Each path below is one point turned by a fixed rotation once a step. After each direction that follows a path, write how fast that rotation turns it, in degrees each step (0 if it stays still).
Each turn is a multiple of 5 degrees from 10 to 175, or 0.
Each row of a path follows its step; steps can be skipped.

step 2: [ 17   9  13  -3  12  -7   6  10  -8  14 -20   8  -3 -22   0  -3  24   9
  15  31  -3  11   9  15 -21  22  -9  -1  -6   8   8 -13   8  -3  -5  18
   4   0 -13  12 -24   5  -2  -9   0  -4  33 -24   3   8   2  -5  -8  -8
  -1  -3]
step 7: [ 10 -11   5   3  -6   5   7 -25  16   1  -7  -1  13 -10 -12  14  -7  -8
  -3  19  29   9 -21  10 -17  10   2   7  -6 -16  -2  -1  -2   5  17   8
   3  -5  -1 -17   7  -5  22 -15   8  -6 -14   2   4  10 -26  19  30   1
  13  20]
step 9: [ -7 -19  11   2   8  -3 -11 -20  11 -33  13 -12   6   3 -15   0  13  -3
   4 -20  16   4 -16 -10  19   7 -14 -13 -26 -12 -19 -11  -9  13  -7  -4
  23  -1   1  -9   4   6  12  -5 -15  -6  -1 -24   3   6   9  -5 -22  10
  -6 -14]
step 10: [ 13   3  -9 -18  -4   3  12   0  -8 -16  -4  -8 -20   7  20  25  -2  12
  25   3   0   6  -4   8 -16   1  28 -10   0 -29  -8 -10   2   8  17   6
 -10  -9  23 -15  12   2  19 -17  15 -11   2   7 -18  -4   7   2 -14   5
  16   2]
step 12: [-12   5  28   3   9  -8  -3 -18 -10  -9  -2  -7  21  10  -8  25   9   4
  -2   9   2  -1  -5  -8   2  -8  -4  -9  17  18 -21 -17  10  -5 -12  -7
   4 -18  17  -5 -10  -1   9  28  16  12  16   2  -3  11  12  19  -9  25
  16 -13]
step 15: [-23   5  -3   8   2  -2   5 -19   8  -2 -39 -11 -12   4  -7   7 -12 -18
 -22 -11   0   1  -3   5  10  14  -5 -14  41   8   0   9 -11 -27  -8  -6
  -2  -6  14  -4   1   2   9   4  13  -7   3   7 -25   8   8 -10   2  -8
 -13  -5]
step 16: [ 10 -10   2  18 -15  16  32   1  -7   3  -2  -5  12  -1  18  -8  -9 -19
   7  -2   5   1  16 -17   3 -10   3  -1  -1 -22  12  -2  -7 -12  -8  -3
  15  -8   0   4 -18 -24 -29  -2 -16 -11   6  -7 -11  -5 -30  -6   5 -27
   8   0]
step 18: [ -8   2   9 -10  -9  26  -4 -11 -11 -13 -25  17  -7   8  -4   1   4   6
   6  28  11   2 -12  13   7  23  -9  12   5 -16  12   7  11 -18 -30  -3
   8   9 -13  18   1  -1  -6 -11   7 -15 -25  -1  -9  -6   3 -12   1   8
 -11 -22]
step 19: [-10  -3  -4  13  -3   4  -4   4  -6 -14  -7  23  -9  -5  20   3   5  10
  11  -1  -7 -18   6  -8 -15 -13   1  -8 -23   3  21   2  -1  -3  13   5
   9 -28 -18  19  -9 -23   6   3  -1   8   8 -24  10 -17  -4 -30 -17   2
  11  18]
Speeds:
[ 2  1  1  1 -3  0  0  3  2 -5  0 -4 -3  2  4  7 -4 -5  1 -8 -3  3  4  0
  1 -1  1 -3  0  3  3  3  2 -3  5  1  2  3  2  0  7 -2  0 -6 -3  4  3  0
 -4  6 -1 -3 -2  0 -4 -3]
70
[-4 -2  3 10  3  1 -6 -4  4  2 -1  2  2  0  1  2  1 -2 -5 -1  0  0  3 -3
 -5 -2  4  6  0  2  1 -1  0  3  0  1  0 -3  0  0  4 -6  1  4  5  0  0  5
 -5 -4 -4 -4  0 -2 -3 -3]
95
[ 2  3 -5  1 -1 -1  5 -3  5 -2 -2  5 -2  3  4  1 -6  0  4  1 -4  1  3  5
 -4  5 -1  0  5  5 -1 -1 -1  2 -8 -1  0  2 -1 -3  5  2  1  0  2 -2 -2  7
 -2 -4  5  3  0 -2  2 -2]
145
[ 2  1  2  3  4  1  1  6  2  7 -3 -6  1  3 -1  1  1 -4 -2  4 -2  6 -1 -2
  0 -5 -4 -1  7  2 -1 -4  2  5  1 -2 -6  2  2  5 -1  4  1 -1 -2  2  7 -1
 -1 -3  4 -1 -2 -1  3 -2]
35

step 0: [  8  -5  -3 -18   5   3  -2   1  11  -1  -8 -16  -4   2  -6 -22 -10  11
  10   2  23 -10   1  16 -11  13 -18 -16  18   1  31   0  -1  -1  17  -4
  -5  -8  25   7   6 -11   2   2   8  -3 -14  16  16   1  12   4 -17  11
  -4   4]
step 1: [ -5 -11 -12  -1  15  -8 -14  -3  -6   7   2 -27  15   5  -1 -19  -1   8
  22   1  22  -1  -4  15  24   5  -6   4  12  -6  11 -13  10   0 -16 -11
 -17  15   2  -2  -4  -1  14   7  -7  30   4   7  -4   0   0 -20  -5  -2
 -11   3]
step 2: [-11   0  -3 -14  17  10  -6  -9 -21   2  -5 -13  12  -9   1 -17 -24 -18
   0   4  12  -1   2  21  16   0 -13  -5  -6  -8  -8  -3 -12   2   6  23
  15  22 -17   2  -6  -8  -4   4  -8   8 -18  10   5   1 -22   2  13 -11
  -2  -5]
step 5: [  4  -1  -5  15  -1  -8 -14  10 -17  29  10  -6 -25  -2   8 -12 -15   9
  28  -4  -2 -10  23  11  19   9  -4   5  10  15   0   5  20 -15   6  -1
  11   0  11   6   3  15   2   1   9  13  -2   6  -6  11 -11   5  16   1
   5   3]
step 8: [  5  -7  18  11  -1  -7   6  -6  17 -25   0 -10  -3 -11   4   0  12   0
  17   3  12  -5  16  10   5   4  -3  -3 -15  -5  19  -3  12  -5  -2  -7
 -10  -5 -10 -15  16   3 -11  -1  -3   7   5  36  -7  11 -24 -11  18  11
 -13  -1]
step 9: [ -3  -4  10  16  -5 -20   7   7 -10  13   5  -5  15  10  -8 -11  -9 -18
  -7  16  -7  -8   9  11   2  19 -15 -11 -12  28  -5   8  12 -10  12   2
  -7  11  11   2   3   1 -15   2  -9  -1  -4  22  13   8  -8 -19   9   4
 -20 -15]
step 10: [  0  -6  -7  15  -8 -16 -23   6 -18   1  -4   5  -1  -1   9  14  14  -2
  -7  21   5   6 -12  12  24   3   1 -17  -9  12  16  -3   3   6  16  -1
 -14   8  14  22   4  -4  -3 -15  -7   2  -9  11  19 -19 -21   9  -8  -7
   0   4]
step 17: [ 17  -2  -5  -2  11  -5  -1  12  15  12   4  -3 -10  -1  -3 -15  -2  20
  -2   1  27  19 -16   9  23   9  -5  10 -11  18  -3  17   6  10  11 -21
   1  -8 -11  -4  19   1 -12  -3  -1   8  -8  -9  16   2 -20   6  -2 -12
  -4 -15]
step 19: [ 19   0  -9   2   3   2  -6   1  -2   1  -3  -1  -7 -14   3   3  -2  -8
   1  28  -7   7 -13   4   4   3  -8  13  31 -23   0   7   8   6   2  13
   4  -3   5   4  -7  13  -1 -11 -13   8  -6  16  -8  14 -24 -29 -14  11
 -15 -17]
Speeds:
[-6 -1 -2 -5 -2  4 -4  3  5  4 -6 -2 -3  4 -3  2 -1 -3 -2  5 -1  4 -3 -2
  3  0 -3 -1 -1  1 -5  0  1 -2  0  4 -6 -3 -3  0  2 -1 -2 -7 -3 -1 -1  1
  0 -1  1  5  5  0  0  8]
95
[ 7  0 -1  2  6  0  0  0  1 -2 -6 -2 -1  0  6  4 -2 -3 -3  2  8  0  3 -3
 -4 -4  0 -1  1 -3  0 -5 -1  3  8  0  0  1 -1 -2  0  6 -2  4 -1 -4 -3  4
  1 -3  1  5  2 -2 -3  2]
175
[ 3 -4 -3  2  3  3  2 -2  0 -5  7  5  0 -6 -3  1  6 -4  2  1 -2  1  2  4
 -3 -3 -4  2  3 -4 -3  3 -3  0 -3  5 -5  1 -1  6  1  1 -1  1 -5  1 -4 -1
  0  0  0  2  0 -8  2  3]
85
[ 3  3  4 -1 -3  0  3 -2 -4  4  1  2  2  4  1  4 -3  1  1 -2  1 -2  2  1
  2 -3  3  1 -1  2  7  2 -2  4  0  2  5 -3 -2  2  1 -4  2 -3 -5  3 -7  2
  6  7 -2  5  1  0  6  6]
140
[  3   0   1   1   0  -1   4 -12   5   4   0   3  -4  -2  -4  -1  -1   0
   3  -3  -4   1  -5   0  -4   0  -2   2   4   0   1  -4   3   3   1  -1
   0  -1   2  -2  -4  -3  -1  -2   2   1   2   4  -2  -2  -3   0  -2   3
  -6   9]
95
[ 1 -4  3  0 -1 -4 -7 -1 -5 -4 -2  2  4 -1  5  4 -5  4 -3  0  0  4  0  1
 -4 -2 -2  2  3  0 -5  1  3  2  0  3 -5  3  0  0  1 -6  3  0  7  1 -3 -6
 -1  5 -3  1  2  4 -4  2]
85
[-2 -6  3  1 -6  1  1  0  0 -3 -1  3  1  1 -3  1  6  0 -5  3 -3 -4  2  1
  2 -1 -2 -2  2  6  5 -6 -2  5 -1  2 -5  0  5 -6 -4  0  2  2  1  2  2 -1
  5 -2  2  4  5 -1 -2 -4]
25
